rotation steps, each row followed by its count of steps:
The counts run from 0 to 543.
[138 119 153 157 143 122 122 201 125 124 136 116 176  84 121 136 119 146
 107 110 177  76  84 165 132  97 136 145 111 143 144 110 149 119 126  82
 143 155 117 147 100  98] | 48
[116 110 164 151 144 136 132 184 148 123 107 114 138 117 141 157 132 162
 134 154 141 103 119 159 137 136 158 165 124 151 174 112  89  80 102 107
  68 126 128 137  96 164] | 83
[173 113 181 139 134  92 143 152 143  95  92 133 144 124 124 156 124 151
 146 154 124 135 136 114 141 147 125 130 143 145 158 164 155  68 122  95
  83  88 128 109  74 139] | 286
[128  85 122 188 121  92 118 167 100 132 128 137 160 119 144 146 145 151
 104 127 148 127 118 161 153 160 133 139 101 165 173 139 103  96 107  87
  85 120 149 143  85 164] | 87
[145 115 181 150 124 116 144 179 145 106 145 103 126  99 101 160 107 152
 107 151 120 114 114 151 141 158 154 115 123 173 153 148 166  83 142  86
  97  88 138 140  86 111] | 455
[156  99 138 176 160  85 139 128 100 145  99 165 158 100 111 161 144 171
 151  99 145 129 101 143 161 139 140 156  87 122 133 130 164  98 110  96
 109 114 117  96 110  95] | 167
[161 111 164 153 151 111 131 176 158 136 116 127 181 120 139 138 123 133
 112 131 124  50 124 162 160 138 112 151 165 123 163 108 122  91 127 139
 109 149 149 149  82 134] | 420
[174 133 191 136 161  93 127 180 147 126  85 146 159 104 123 156 121 153
 136 107 128 114 102 132 148 147 111 141 126  99 125 120 154  67 126 100
 140 136 120 110  71 140] | 280
[150 104 124 164 140 104 111 147  95 141  92 180 200 125 107 113 147 142
 158 111 147 101 106 146 156 123 118 129 142 121 140 139 138 114 105  84
  80 143 156 126  79 158] | 105
[153  63 151 158 147  74 152 142 143 130 138 117 143 117 103 167 112 154
 116 127 102 109 125 154 131 154 156 139 113 136 116 159 149  91 114  93
  71 104 145 118  87 108] | 459
[145 122 166 149 159 119 147 138 110 178 101 149 194  69 103 156 109 158
 145 126 154  93  88 162 147 112 127 148 112 112 164 124 120 117 123 120
  91 135  95  88  94 105] | 480
[135  83 130 159 144 124 129 151  95 145 144 140 164 123 144 128 148 125
 125  96 134  70  91 185 131  95 119 124 111 139 144 140 119 127 120  70
  54 156 120 127  88 118] | 524
[178  77 142 157 133  64 130 165 144 118 117 125 169 125 119 114 127 131
 140 135 125  89 132 149 145 139 128 149 148 143 172 149 153 108  95 118
 115 101 155 172  83 154] | 426
[149  92 163 149 162  99 145 147 123 139  97 142 157 122 132 156 120 143
 146 127 105 119 119 138 127 128 119 113 129 104 104 167 132  92 122  97
  56 122 129  96  59 139] | 291
[167 140 175 167 130 140 139 157 134 120 156 108 146 106 133 176 131 139
 125 127 137  97  92 183 140 141 151 136 122 167 160 117 162 113 132  86
 117 115  90 143 103  86] | 344
[165 146 175 171 137 132 153 156 145  91 138 108 152 123 156 167 132 156
 143 119 146  81 120 188 160 155 134 121 140 157 151 126 159  97 141 124
 107  92 105 161 105  94] | 19
[171 112 153 197 134  90 126 165  92 156 125 155 152 113 123 155 139 129
 144 111 104  90 128 166 146 135 162 113 124 146 123 148 182 139 147  87
 101 112 126 114 114 101] | 337
[118 125 143 145 140 126 127 198 106 135 128 126 184  78 146 138  99 141
 109 105 182  92  82 150 135  83 134 133 120 127 162 145 126 130 139  88
 111 157 111 113  93 100] | 372
[166 128 163 134 166 115 152 193 123 132 130 144 175  93 130 121 147 134
 166 103 163  62 116 136 130  81 119 130 153 115 128 106 146 122 131  92
  81 154 119 128 110 132] | 218
[166 132 164 171 140  81 149 207 134  95 115 129 144 102 165 147 136 147
 139 128 171 135 143 131 140 148 149 142 133 143 153 134 143  78 124  99
 113  92 120 132 101 168] | 393
[160 116 157 144 154 107 127 151 128 149 115 145 191 106 136 151 143 146
 130 125 170  95  94 165 158 160  88 160 125 122 175  87  95  85 111 127
 100 154 129 130  84 142] | 94
[171 154 189 142 136 135 142 150 122 103 122 138 151 119 142 155 155 129
 148 119 153  91 100 174 137 128 109 123 115 144 147 108 120 104 141  80
  68 142  74 103  98 122] | 513
[150 121 168 160 126 117 116 182 131 146 121 124 200  89 112 156 101 129
  93 136 150  92  99 151 143 129 142 145 145 120 166 122 136  98 146 105
 158 149 131 113  76 116] | 265
[118  91 132 167 115  69 116 175 101 146 102 142 199 106 114 131  93 132
 102 135 129 109 121 157 151 140 147 144 142 125 147 165 142 137 145 100
  92 143 148 123  85 137] | 259
[155  95 144 195 176 104 120 152 119 157  81 172 155 110 128 160 144 162
 135  92 115  91 113 140 157 115 149 152 105 137 136 151 159 113 105  99
 100 133 126  93 107 113] | 492
[146 124 153 174 134 121 132 147  80 137  87 154 157 115 139 153 149 146
 141 121 133 127  98 182 134 126 130 120  85 131 124 146 129 114 129  70
  67 133  91  96 100 119] | 183
[179  81 157 141 139  82 138 153 144 119 117 122 161 128  99 116 138 135
 149 149 123  81 122 157 155 142 126 169 150 142 180 127 143  98  94 107
 111 108 144 166  82 154] | 425
[161 116 163 151 123  57 143 160  98 133 113 143 157 105 137 148 114 133
 146 106 118  83 120 194 147 146 102 119 115 130 110 140 137 147 159 102
  69 128 113 149 117 101] | 29
[165  77 134 160 138  80 139 161 130 107 124 127 159 111 101 137 152 166
 139 138 167 118 114 119 135 114 152 186 107 157 150 132 163 104 100  58
 109 133 117 133 108 102] | 55
[144  86 127 160 128 101 146 161 132  87 161 118 160 118 133 120 136 157
 115 116 173  82 118 141 157 117 132 149 136 183 200 145 153 121 121  90
  87 118 144 161 108 108] | 534
[149 112 118 171 126  94 112 146  87 128 109 168 212 119 120 118 150 131
 149 123 158 110 111 157 148 132 125 119 141 132 156 149 143 119 104  88
 101 128 147 132  72 163] | 104
[178 126 180 171 173 118 161 155 154 124 131 127 145 124 142 162 140 144
 148  99 123  61 116 177 163 143 134 135 135 128 110 110 154  95 139 118
  99 126 113 135 111  93] | 17
[174 141 176 128 124 116 136 167 141  91 125 134 182 105  96 144 116 145
 140 152 146  94 127 132 150 130 132 117 181 140 167 144 179 102 157 104
 116 107 141 144  81 122] | 438
[177 156 172 158 155 117 157 153 116 148 131 145 185  83 129 149 117 140
 164 110 152  76 116 156 159 126 115 107 158 129 152 132 169 134 151 138
 111 100 113 126 104  92] | 326
[138  96 162 162 133  80 136 194 131 136 103 109 131 106 156 149 119 156
 120 137 112 121 135 146 149 149 141 154 128 161 179 145 108 105 113 110
  73 108 142 145  97 177] | 85
[143 125 172 151 152 120 141 187 126 166 129 134 167  95 153 175 134 137
 137 146 127 124 102 150 130 134 132 152 130 113 132  99  95  84 125  99
  69 150 100 109  85 133] | 78
[131 107 156 149 142 142 118 163 155 124 105 123 183 106  92 139 120 153
 113 161 146  91  86 146 151 122 158 172 146 128 181 119 132  86 109  98
 131 142 129 119  82 123] | 267
[125 118 144 150 131  90 139 151 114 109 130 129 179 111 150 157 101 139
 111  77 159  89  94 201 136 149 117 132  96 143 106 146 145 134 147  73
 105 148 119 133 107  98] | 355
[159 148 167 181 157 140 139 154 156  91 108 120 156 112 175 168 130 147
 144 103 150  96 125 163 139 135 148 135 123 160 154 160 159 100 105 106
 140  92 100 133  93 125] | 500
[164 126 159 160 125 134 146 151 138  81 144 105 159 119 162 137 128 127
 120 133 149  76 129 169 134 114 138 116 141 175 183 166 130 117 136  94
  66 110 109 122  93 141] | 517
[147  88 149 142 124  70 146 145 146  89 112 116 166 108 135 129  93 138
 131 129 152  87 138 150 131 108 155 172 121 140 164 175 135 137 128  91
  68 130 104 104 118 118] | 364
[120  93 128 166 117 106 148 128 105  95 113 137 167 138 134 134 134 149
 160 114 138  95 115 199 141 142 135 120 116 156 116 156 156 136 119  85
  56 110 118 159  97 101] | 26
[126 122 149 151 144 129 141 124 109 165 112 152 198  73 106 154 112 155
 133 125 162 102  84 154 149 122 117 129 109 124 162 142 125 125 130 117
  93 124 107  94  91  95] | 479
